128 stands for zero in the data rows.
Some points, one per row:
[119 120 139 145 147 148  99 143 124 145 115  99 163 165 121 102]
[187 148 151 133 136 110 145 158 119 118 101 191 135 153 120  78]
[ 97 201 125  95 100 108 132  91  53 155 133 155 131 140 128 173]
[145 145  98 120 135 176 134  82 101  77 120  82  83 128 130 115]
[113 170  52 100 113  90 119 155  94 131 141 130 137 148  95 144]
[121 139 137 114  84 110  32 134  98 130  89  74 121 100  95 116]
[150 139 165 157 149 136 133 161 146 148 116 157 119  83 127 106]
[114 106 137 150 132 111 131  93 156 219 172  89  96 133 157 141]
[176  78 157 143 207 134  86 138 151 156 179 113  88 163 163 175]
[118 107 120 149 114 105  82 119 104  94 130 103 112 121 159 129]
[104 113 134 174 101 124 104 152 118  84 111 103 166  98 159 119]
[134 113 109 102 103 155 117  73  93 163 109 123 145 143 176 127]
[113 180 155 143 131  97 114 155 115 141 151 127  95 137 123 208]
[127 149 115 177 109 155 123 113 133 106 106 159 140  86 115 102]
[ 93 159 124  98 153 114 127 128  81 165 114 180 138 148 112 137]
[204 164 141 157 149  96 136 167 117 142 113 159 147 132 167  82]
[102 136 155 143  79 106 150 128 174 159 159  81  88 127 168 193]
[113 164 144 127 155 137 152 126 124 130 133 139 125 164 163 115]
[131  71  94 165  94 144  87 132  99  83 130 120 118 118 137 120]
[126 157 172  91  95 143  73 143  67  82 133 108  93  66 181 125]
[ 94  89 145 122 178 127 153 128 203 186 194 129  89 124  66 110]
[144 180 123 107  85 118 147  76  77 164 112 194 130  89 167 136]
[142  92 146 146  90 118 147 125  87  89  74 118 148 157 157  94]
[ 82 158 152  77  88 158  44 148  82 115 116 116  78  76 110 147]
[154 165  48 140  73 133 103 126 103 138  81 157 112 150 134 128]
[115 120 120 108  81 152  81 118 113  95 138 144 135 156 158 119]
[129  76 150 183 121  65 109 116 167 154 183  77 128 142 124 186]
[120 138 162  97 148 136  91 189 127 109 162 170 135 122 123 140]
[105 191  82 145 159 132 175  70 141 124  93 135 122 107  94 133]
[108  99  82  91 108 154  83 149 108  93 125 124 160 168 181  82]
[136 111  72  88 155 117 139  45 103 170 164  85 164 189 138 196]
[120 108 164  95 208 164 115 151 177 158 156 102  73  94  80  80]
[154 157  67  93 106 141 126 126 104  83 136  79 126 112 140  97]
[114  79 163 113 165 132 139 137 167 172 183 124  75 112  64 131]
[111 185  98  86 126  89 148  82  97 146 104 128 163 125 144 147]
[111  85 176 137 129 139 154 141 171 174 191  94  96 146 102 127]
[140  92  96 113 120 115  98 138 140  83 122 143 141 164 101  88]
[ 67 116 139 114 139 146  99 131 155 172 143 145 147 146 118 110]
[ 77 120  88  83  94  59 162 107 193 165 115  96 126 155 148 103]
[148 151  47 132 127 133 172  80 108  74  94 165 115 116  92 102]
[101 111 132  94 111 121 159 143 146 103 166  99 150 152 169 148]
[111 172  97 151  57 110 109  70 186 150 108  82  81 148 145 134]
[143 111  79 184 149 169  81 132 103  56 109  96 141 103 194 116]
[120 132 115 161 148 113 140 132 138  87 136  96 166 178 158 114]
[113 104  65  78  96 152 108 152 114  79  84 159 152 149 132 121]
[130 131 160 103 164 141 152 163 181 164 157 154  80 117  95  98]
[153 166 104 181 151 169 102 132 124  99 121 168 174 134 146 116]
[110 136 180  62  80 134  79  88 124 129  91  86 115 129  88 130]
[125 161 127 136 106 111 154  86  89 104  95 134 179 185 148  86]
[180 134  97 193 148  74 138 147  83 110 117 171 135 132 172 115]
40 more points follow, each with its number after it:
[113  79 150 124  97 144 152 149 201 193 203  80 128 160 109  95] 0
[100 113 116 149 133 180 116 164 115 117  81 104 171 106 137 106] 1
[126 169 165 164  74 169 140 150 122 103 138 123  99 150 147 182] 2
[121 105 204 120 194 154 120 196 182 166 150 109 120  83 100 126] 3
[ 84 103 186 142 110 150  56  84 122 121 108 102 133 124  50 136] 4
[132 170 117 150 124 149 139 120  92 116 117 157 141 123 165 133] 5
[111 140 189 106  97 132  44 115 106 100  63  62  74 138  94 147] 6
[109 125 183 178 193  97 120 123 197 166 162  56 119 147  57 179] 7
[ 78 117 157 121 159 143 147 141 181 169 165 149  87 128 105 147] 8
[115 139 140 112 142 159 162 173 128 138 146 168 146 127 123 143] 9
[107  96 122 165  98 111 154 179 145  94 101 128 160 158 135 143] 10
[152 123 152 100 123 142 144 177 153 173 143 163 140 129 152 119] 11
[109  69  64 194 138 120 120 118 165  78 149  82 180 119 136 114] 12
[ 96 142 184 111  74 157  78  92  91 112  93 102 139 131 103 108] 13
[116 120  45  94  78 130 113 108 117  90 130 112 124 149 173 112] 14
[132  69 106 141 122 101 129 139 139 199 164  85 112 160  79 156] 15
[114 165 127 107 153 139 150 143  77 139 146 182 172 120 104 150] 16
[175 188 150 128 116 128 179 104 126  97 118 155 103 157  93 109] 17
[118 130 185  56 117 131  94 110 134  91  86 157 106 112 104 156] 18
[108 118  85 126 111 136 136  23 184 163 118 121 137 117 151  95] 19
[102 109 133 154  93 130 123 128 119  93 121  66 154 164 135 138] 20
[101 149 153 125 120 164 147 201 114 116 132 207 180 157  65 130] 21
[107 118  89 183 107 114 160 125 134 117 153 107 165 128 192  81] 22
[113 143  95 166  73 128 136 161  84 104 116 151 143 135 157 113] 23
[117 153 157  64 102 141  96 173 125 113 105 116  68 122 164 129] 24
[180 106 153  90 134 155 145 193 160 124 169 125  76 141 150 140] 25
[109 165  67 156 151 122 104 171 124 103  92 165 180 114 129  51] 26
[128 127 136  96 125 144 124  70 108 236 160 163 143 126 135 145] 27
[ 99 117  67 123 147 169 159  67 145  98 160 157 169  96  90 104] 28
[180 109 140 138 139  82 184 123  96 121 108 187 168 157 162 118] 29
[122 113 155 109 101 113 136 106 149 195 143  96 108 151 131  94] 30
[119 203 159 125  79 123 165 139 123 146 102 134  75 128 136 164] 31
[120 146  92 162 151 134 141  78  80 107 124 167 166  76  84  99] 32
[165 186 113 157 129 100 156 137 100 123  94 156 128 108 122 133] 33
[127  70 117 153 101 109 104  83 172 168 108  44 119 118 108 110] 34
[107 155 148  61 112 143 167 114 109 117 117 156 163 160 125 108] 35
[120 175  78  63 107 117 159  94 116 103  83 122 143 128 117 103] 36
[157 138  86  76 106  94 160 133  77 129  97 182 171 162  98 147] 37
[121  62 105 175 105 157  83 134 161  94 156  64 156 177 128 180] 38
[ 81 129 147  65 108 135 129 151 116  95 130 171 138  96 149 114] 39
Which of these numbered points is nearest to each point below, ignoring the direction in which the first points spread most? Its number follows each.
[162 111  70  94  66  83 113 162 124 101 118 152 172 122 124  69] > 0
[160  54 169  92 149 153 123 153 148 131 146 132  86 111 133 136] > 25
[ 98 146  60 168 166 122 106  80 122 154 108 131 127  49  74  99] > 32
[209 134 142 178 143  84 172 163 125 118 102 117 144 127 166  93] > 29
[ 78 107  99 145 132 125 180 136 137 111  82 122 166 125 166 190] > 10
[134 177 169  70  98 149  86 141 132  93  76 167 105 115 157 148] > 18
[122 163 128 104 103 134  92 160 117 105  92 110  70  99 154 140] > 24
[155 169  52 122  93 148 137  45 112 106 118 147 171 159 107 134] > 28
[107 110 142 132 196 119 112 111 104 180 171 100  95 135 128 168] > 5
[101 141 153 169 163 134  59 122  67  98  76 119 124  93 118 133] > 4
[ 87 123 119 171 100 135 165 151  81 130 140 145 109 143 142 159] > 23
[193 147 111 160 168  71 141 159  93 147 108 123 149 133 122 140] > 33
[119 117  84 165 111 153 107 101  80  65 119  71 166 146 166 120] > 20
[ 99 101 130 172 138 101 137  86 125  98  83  94 135 146 125 121] > 20
[183  99  83 118  81 120 120 128 195  98 106 120 166 130 117 148] > 10
[156 136 132 179 161 118 135  62 180 110 110  85 113  84 111 160] > 7
[ 79 129 122  68  50 128  94 120  85 133 128  95  59 129 111 151] > 24
[168 116 168 148 189 114 158 144 160 132 158 116  91  94  86 114] > 33
[107 162 107 130 110 167 153 153  60 111 105 163 171 152 141  93] > 9
[182 147 127 207 145  57 144 139  77  72 138 113 129 104 153  95] > 33
[156 113 175 144 183 136 115 175 144 182 156  89 106  82  71  90] > 3
[191 102 175 106 152 159 139 175 134  98 129 141  82 120 129  81] > 25
[143 162 151 180 166 139 124 149 155 172 113 201 144  65  86 130] > 33
[183  99 156  97 173 128 142 172 177 171 165  67  77  95  95 122] > 25
